Families of rows that turns and mirrors carry onto each other, the same ones carrying the whole set onto itself: the rest of each named row's family, in list order
4 families of 8 rows
mudu: [ -5   2   6  12  10   4  23  13  11  12   1 -15   5 -14 -12  -5  10  16
  12 -17  16  -3 -14  20  -5  -5  11  -1  -4  -8   6   5  10  -7   2  -2
  -6   5   3  -4   0  -6   9   3  11]
gilo: [ -3  14   1  14  -1   8  28   3   5 -12   6  13  12  -3 -11   5   8   9
   5 -10   4  17  -1   1   1   1   1   3   2   2 -14   4  -6   2  -7  -4
 -11   8  -8  10 -20  -6  -3   7  10]
gazi: [ -4   5  -3   7   3  -8  -4 -10  -7  -3   6  18 -12   0  -3   2  -7   1
   3  18 -13  13   8   0   6   8  21  -6  -3   2   1   1  -5   8  -4  -5
 -10  -9  -1   1 -10   9   1  -3   9]
sufe: [ -3  19   2  18  -3  13  20   8   9 -13  -1   7  13  -4 -15   6   5  11
   6  -2   0  12   6  -3  -6   4   9   3  -5  -8 -11  10  -6   0 -14  -1
 -17   4  -9   1 -16 -10   9  -4  20]
seg: [ -4  13  -2  11   5 -16  -7  -9  -7 -11  10   6  -3   5   0   7  -1  -3
   1  12 -17   7   4   3   3   3  22  -8   0   4  -4   4  -4   9  -8   6
 -16  -9   1  -5  -9   8   9  -1  12]
pugo: [ -9  -6  -4   6  16   2 -18  -2 -18   9  -2   2  -3  -2   5  -1  -4  12
   9   6  -3  -2  -7  15  -1 -12  17  -3  -2  -3   2  -4   5   7   3  -5
   3  -5  -1   7  10   9   7   5  -5]
kazo: [ -2   0   3  10  19   9  19  17  -5   6  -3  -2  14  -6  -9  -2  17  16
  18 -18  15  -4  -8   3 -15  -6   5   4  -3  -2   1   1  10  -6  -6  -1
  -5   2   7   5   3  -3   5   8   5]
lom: [-16 -10  -2   3  17  -7 -10  -5  -5   5   8  -6 -10 -11   2 -11 -12   9
   4  10   0  -4 -13  17   8 -10  17  -3  -1  -4   8   2   2   4   8  -7
   3  -2 -10  -4   1  12   2   3   6]
mobuf: [ -3   3   0  16   2  -9 -10 -12  -3 -12  -5  -2  -6   1   3   2 -14  -1
  -5   8 -12  13  10  -7   5  13  15   6  -8   2  -4   9 -10   8   1   7
  -8  -2 -11   2  -9   3   8  -8  12]
zil: [  1   5  -9  22   7   0  -5  -1   2 -13 -10   4 -10 -10   7  -8 -12   7
   2  10 -18   8   7 -12  -4   8  14  10  -4   3   3   4  -9  15   3   8
  -8  -9  -8  -4  -6  -2   8 -11  10]
gema: [-15  -2  -3  20  13  -6  -1   7   2   7   2  -9  -9 -14  10 -17 -14  10
   7   2  -2  -9 -13  20   3  -7  12  -5  -2   1   9  -7  -2  13  13  -4
   1  -5  -3  -3   5  -1   9   3   3]
kefur: [-10  -5   6   7  21   0  27  15   9   1   8 -10   7 -16 -12 -11   7  13
  14 -14  18  -5 -14   5  -7  -4   5   4  -1  -2   7   6   7  -7  -1  -2
  -5   5  -3  -6  -6   0   0   5  16]
lomuz: [  1   3  -3   9  16   7  24   1  -3   6  -4  -4   9  -9  -8  -1  15  22
  14 -25  16  11  -9  11 -13  -7   4   9   0  -1   0   2   5  -7  -1   4
  -4   7   2   3   2   3   4   2  -3]
bomi: [ -1   8  -8  22  -1  -4  -1  -3   2 -11   1  14  -9  -7  10 -10  -6   4
   4  13 -12   5   8  -3   2   6  18  -3  -6   1   3  -1 -18   9  -4   2
 -19  -8   0   3  -6   0   4 -10   9]
puz: [-13  -3   6   8  10   6  21  15  -1  10   7 -17  -8 -14 -11  -8   1   3
  11 -14  17  -2 -12  11  -8  -8  -1  -4  -5   2   8   5   6 -12   2   2
   2   0   6  -4  -7 -13   9   3  12]
budup: [-11  -4   1   1  15  -9 -10  -6  -4   3  11 -12  -6  -9  -3 -10  -8  10
   1   1 -10  -8 -19  17  12  -8  16  -5  -2  -3  -3   0   8  12   3  -4
  -8  -3  -1  -9   5  10  11  -1   8]
dizo: [-11  -3   6   6  10 -11 -11  -2   0  11   3 -14  -6  -8   4  -7 -12   7
   4  -2   4  -1 -12  25  10  -7  17  -5  -7  -2   6  -5   3   5  10  -3
   1  -1  -3   3  10   6   8  -2   1]
refu: [ -2   6  -3  13  10 -15 -11  -7  -5 -12   3  -7  -6   0   1   7  -6  -1
  -2  10 -22   9   0  -4  -3   5  19   5   2   1  -4  11   2  13  -5  14
  -8  -6  -8  -8  -9   8  12   1  12]
gel: [ -1   9   4  13   1  -7 -14 -12  -2 -10  -2   9   0   0   1   3  -9   0
  -3  11  -9  17  12   0   6   7  16  -1  -7   2  -4   2 -13   6  -7   4
 -12  -7  -8   3  -7   3   6 -12  12]
gepop: [ -5   1   4   5  10  15  12  17  -2  10   3  -9   1  -8  -8  -1   5   7
  20 -16  11   3  -4  11 -12 -16   2  -2  -5   3   8   6  11 -15  -1  10
   1   2  10   3   1 -10   6   1   4]
tepi: [ -6   0  -4  16  13   4  -9   9   0   5  -3  -1   0  -8  13 -11  -9  13
  16   0  -8  -4  -5  20  -2 -15  17  -5  -2   1  10  -6   3  11  11   4
   1  -3   0   5  14   1   5   1  -5]
Somu: [ -2   2   4  13  14  12  19  11   3  12  -4 -14  12 -10 -12  -4  11  21
  16 -20  13  -2  -4  18 -12  -6   6  -4  -3  -4   4   7  11  -4   3   4
  -2   6   5  -6   2  -6  11   3   7]
gop: [ -5   8   0  16   9   9  23  16   5  -8   2  -1   9  -8 -11   2  -2   8
  13 -11  -3  10   2 -18 -13   8  -1  16  -3  -7 -10  14   0   7 -15   2
  -8   8 -15   2 -13  -3   4   8  16]
Tif: [ -2   7  -1  15   4   8  25   5   7 -13   0   1   9  -8 -11   5   2  10
   1 -13  -1  19  -4  -6  -4   4  -2  16   3  -2 -14  12  -1   6  -4   4
  -2  11 -17   7 -19  -7   0   8  10]
Sir: [-10  15  -1  11  -7  17  20  10   1  -9  11   6  -1  -4 -10   1  -4   0
  10  -2   2   9   5  -9  -3  -2   0   2 -10  -2  -9   9 -10 -11 -17  -3
 -16   4  -3   6 -16 -12   7  -7  15]
Beleb: [ -5  -2  -3   2  15   1 -17  -5 -12   5   4  -8   2  -1   0  -3  -3  14
   8  -2 -14  -6 -12  15   7 -11  17  -4  -3  -2  -6   0  11  13   2   3
  -8  -2   4  -1  14  10  12   0  -1]
Suso: [ -9  12  -2  10   2  20  16  12   0 -11   1  -3  -2  -7 -13   2 -10   4
   7  -5  -3  12   4 -17 -10  -1  -3  13  -8   0 -10  15  -1  -4 -10   3
  -4   3 -11  -1 -15 -14  11  -7  16]
pasu: [ -8  -3   4   8  15  -2 -16  -5  -8  12  -3 -12   1  -3   4  -4 -12  12
   9  -5   1   0  -2  23   4  -8  12  -7  -6   2   3  -2   5   8  11   2
   5   0  -2   0  13   6   9  -1  -3]
Dinib: [ -6  18   3  11   4   7  31  14   6  -9  10  14  10  -2 -14   2   1   7
  14  -7   2   8   3  -8  -5   7   7   3  -4   1  -9   2  -1   1 -13 -10
 -15   5  -4   4 -15  -3   0   1  17]
vabav: [ -5  13  -1  19  -1  11  25   7   7 -13  -3  -3   8  -3 -12   3   0  11
   2  -6  -2   8   5 -10  -6   9   8  11  -5  -8 -11  18  -3   0  -8   2
 -13  11 -13  -1 -17 -10  13   0  21]
lazed: [ -2  -4  -6  12   8  -6 -13  -8  -8  -1  -2   2 -13  -7   1   2 -10   1
   2  13 -18  15   6  -9  -2   9  14   7  -2  -4   0  13  -4  14  -5   8
  -3  -4 -12   0  -8   9   4   3   8]
Pala: [ -6   2   1   8  16  -2  31  -1   5   4   4 -10   1 -16 -11  -7  10  19
   7 -21  20  10 -17  13  -7  -4   3   7   2  -2   3   1   1  -8   0  -3
  -4   4  -3  -5  -6   3   2   1   7]

Same family as Suso: zil, gema, bomi, puz, gepop, tepi, Sir
Same family as Tif: gilo, seg, lomuz, budup, refu, Beleb, Pala
Same family as mobuf: mudu, sufe, dizo, gel, Somu, pasu, vabav

Families of rows that turns and mirrors carry onto each other, the same ones carrying the whole set onto itself: the rest of each named row's family, in list order
4 families of 8 rows
sak: [ 12   4  -1  -6   8   4  -2  -4  -8   9  21  -3 -12   9  -3 -12  -4  -4
   8]
Makur: [  2 -17   3  -1  -9   4 -11  -2  -8   2  -9 -10   5  -8  18  -7   3   6
 -15]
Mek: [ -3   5   7  -2   0  -3  -4 -11  16  12   8   1  -8  12  17  -1   9   9
  -5]
Piba: [  6  -5   7  -8  10  18  -5  -2 -13  -4  -2 -11  11 -20   7  -7   4  -1
  -1]
Rivo: [ 10   1   1   1   5  -2  -8  -3   2  10  18  -3 -14  18   5  -6   3   2
   6]
bigiv: [ -9  -9   4   1  -9   6   4 -13   3  -3   1  -6  11   0  14  -5   2   7
 -27]
toso: [  1 -11   8  -3 -11  -5 -12  -4  -3   8  -6 -13  -4   0  14  -6  12  12
 -11]
Ter: [  4  13   2 -18   3   5   5 -13  -3  13  18   4  -9  -5   2 -12  -3  -4
   0]
tid: [ -1   8   0  -1   6  21   5  -8 -15   1   8   8   4 -13   1   3  -1 -12
   4]
luti: [ -5  -5   0   6  -3  20   5  -3 -15  -5   5   8   9 -13   7   3  -2 -11
  -9]
pem: [ 12  -2  16 -11   4  -6  -9   5   3  14  10  -5 -11  -1   6 -10   6   5
   7]
munos: [  0 -12  -1  10  -7   2  -8  -8  -2  -2   3 -13   0  19   9  -2   7  10
 -15]
vavi: [ -9 -11   3  10 -14  12   5  -4 -11  -5   1   3   9  -5   7   3   0  -3
 -20]
gata: [  3  -1  -2   0  10  21  -1  -3 -18 -13  16  -6   5  -8  -2  -7   1  -6
   0]
Gaz: [ -1 -17  -3  11  -4  10  -5  -5  -9 -10   4 -10   9   8  10  -3  -1   3
 -19]
bizu: [ -7   1   5  -5   6  19   5  -6  -5 -11  13   4   9 -20   8  -6   1  -6
  -8]
navi: [  6  14   2  -8   7  15   8 -11 -10  13  10   4  -2  -2  -4   0  -2  -9
   7]
telem: [ 8 12  8 -6  5  3  7 -8  1 20 12  3 -6 10 -2  0 -4 -4  5]
Leru: [ 4  5 13  2  0 -4  3 -3 11 16 10  2 -5 17  4  5  2  3  0]
tidek: [ -8 -10   4   0  -2  14   5  -6  -1  -9   7   2  14 -12  13  -6  -3  -2
 -21]
mupo: [ -9   0   7   1  -7   0  -1 -14  11   4   1  -6   2   9  15   0  11  12
 -17]
fidob: [  9   5  -2  -6   9  14   1  -7 -17  -1  20  -6  -4  -2  -7 -12  -2  -7
   6]
siliz: [  5  -4  13  -4  -5  -8 -14   1   4  11   1  -9 -11   2  10  -6  14  11
   0]
von: [ 16   0  14 -18   8   1  -2   2  -5  13  10  -7  -4  -8  -1 -14  -2   0
   6]
Feku: [ 12   2  10 -16  11  12   0  -3 -14   5   4 -11   4 -16  -2 -12   1  -1
   3]
dodi: [ -4  -1  15  10  -9  -3   1  -4   8   7   5  -2  -2  16   6   7   8   8
 -10]
Duk: [  3 -15   4  -2   3  14  -8   0 -10  -4  -8  -8  12 -17  17  -5   1   0
  -9]
bez: [ -9  -8   9  12 -16   2   3  -5  -2   0   1  -2   4   7   6   6   7   7
 -19]
gir: [  4   8   5 -12   3  -3   0  -9  10  18  15   6 -12   7  12  -8  -1  -1
   0]
vuna: [ -3  12   3 -14   6  16   5 -12  -8   0  17   3  -2 -16   0 -10   3  -6
   0]
Nimiv: [  0 -14  -3   9   5  19  -2  -1 -13 -16   9  -6  12  -4   7  -4  -2  -3
 -10]
boza: [  3  -4   0   8  -2  -3 -10  -7   4   5   9  -9  -9  21   9  -2   9  10
  -2]

Same family as Piba: Makur, toso, pem, siliz, von, Feku, Duk
Same family as dodi: tid, luti, vavi, navi, telem, Leru, bez
Same family as gir: Mek, bigiv, Ter, bizu, tidek, mupo, vuna

Families of rows that turns and mirrors carry onto each other, the same ones carrying the whole set onto itself: the rest of each named row's family, in list order
5 families of 3 rows
D: [-5  0  0 10  5 -1 13  3 17]
V: [-2 -4  5  2 11  2 15  3 16]
Q: [ -3  -6 -10 -13   0   0  -8  -6  -6]
G: [ -7   3 -16  -9   2   0  -6  -2  -4]
M: [  3  -3   6  10   3   8  -3  17 -11]
T: [ -6   0 -14 -11   0  -1  -6  -4  -3]
H: [  2  -2  -8  -9   1   0  -8 -11  -4]
C: [  5  -7   8   5   2   5  -1  16 -15]
N: [-5 -4  9  1  8  2 13 -1 17]
S: [  8 -10  11   6   2   5   1  15 -13]
W: [ -3   0  -8 -11   5   4  -8 -10  -1]
U: [-6 -3  7  8  3 -2 13  3 17]
X: [-6 -7  5  3  4 -2 12 -2 17]
Z: [ 12  -6   8   6   6   5   2  11 -13]
J: [ 10  -8   9   4   6   6   6  13 -13]

Same family as U: T, C

